Read these off the row that follows.
1) Give the entry at the centre.
2) Give the entry just right of -1.73.
[-0.82, 1.18, 0.41, -1.73, 0.09]
1) 0.41
2) 0.09

array([[523, 414, 428, 564, 603, 292, 625, 461, 675, 320, 498, 370, 550,
        452, 472, 451],
       [616, 525, 463, 290, 468, 410, 475, 366, 300, 541, 329, 566, 374,
        492, 428, 440],
       [509, 725, 538, 333, 375, 571, 613, 428, 602, 571, 410, 512, 377,
        500, 473, 574],
       [650, 482, 487, 538, 732, 424, 631, 485, 398, 433, 599, 455, 559,
        438, 613, 590],
       [371, 464, 395, 612, 345, 405, 401, 575, 463, 506, 462, 480, 403,
        527, 687, 297],
       [496, 646, 399, 534, 709, 435, 525, 464, 410, 466, 526, 590, 574,
        549, 589, 696],
       [541, 600, 493, 375, 348, 365, 483, 380, 621, 461, 364, 638, 527,
        634, 599, 478],
       [502, 401, 359, 606, 561, 267, 541, 526, 455, 394, 478, 387, 447,
        452, 633, 325],
       [599, 405, 489, 545, 409, 250, 542, 330, 400, 380, 501, 534, 470,
        374, 626, 471],
       [620, 478, 649, 263, 438, 588, 441, 467, 392, 534, 489, 635, 632,
        512, 436, 567],
       [305, 685, 438, 289, 400, 453, 453, 548, 484, 492, 362, 599, 559,
        509, 413, 538],
       [631, 406, 612, 519, 444, 476, 671, 398, 494, 442, 596, 376, 428,
        267, 482, 525],
       [597, 611, 578, 365, 486, 530, 504, 383, 339, 535, 508, 668, 551,
        477, 524, 697],
       [662, 467, 485, 494, 750, 510, 597, 369, 444, 477, 513, 421, 440,
        447, 346, 608]])
The entry just right of 424 -> 631
Which number is the entry just right of the smallest entry?
A: 542
Which number is the entry just left of the smallest entry?
A: 409
The entry just left of 632 -> 635
Which number is the entry just left of 377?
A: 512
Which number is the entry just left of 550?
A: 370
Which number is the entry just left of 421?
A: 513
Which number is the smallest entry?
A: 250

data = [ 45 -13 -11   1 -32  -8 -14 -18]
The entry just left of -32: 1
The largest entry -> 45
Which number is the entry just right of the largest entry?
A: -13

Questions about the row below.
1) Read off the entry just left of 1.
2) Read off the entry just right of -19.
3) Read off the entry just left of -43.
4) Read off the entry just left of 2.
[-25   6   4   7 -43 -19   2  14 -12  41   4  -3   1   5  15  -7]
1) -3
2) 2
3) 7
4) -19
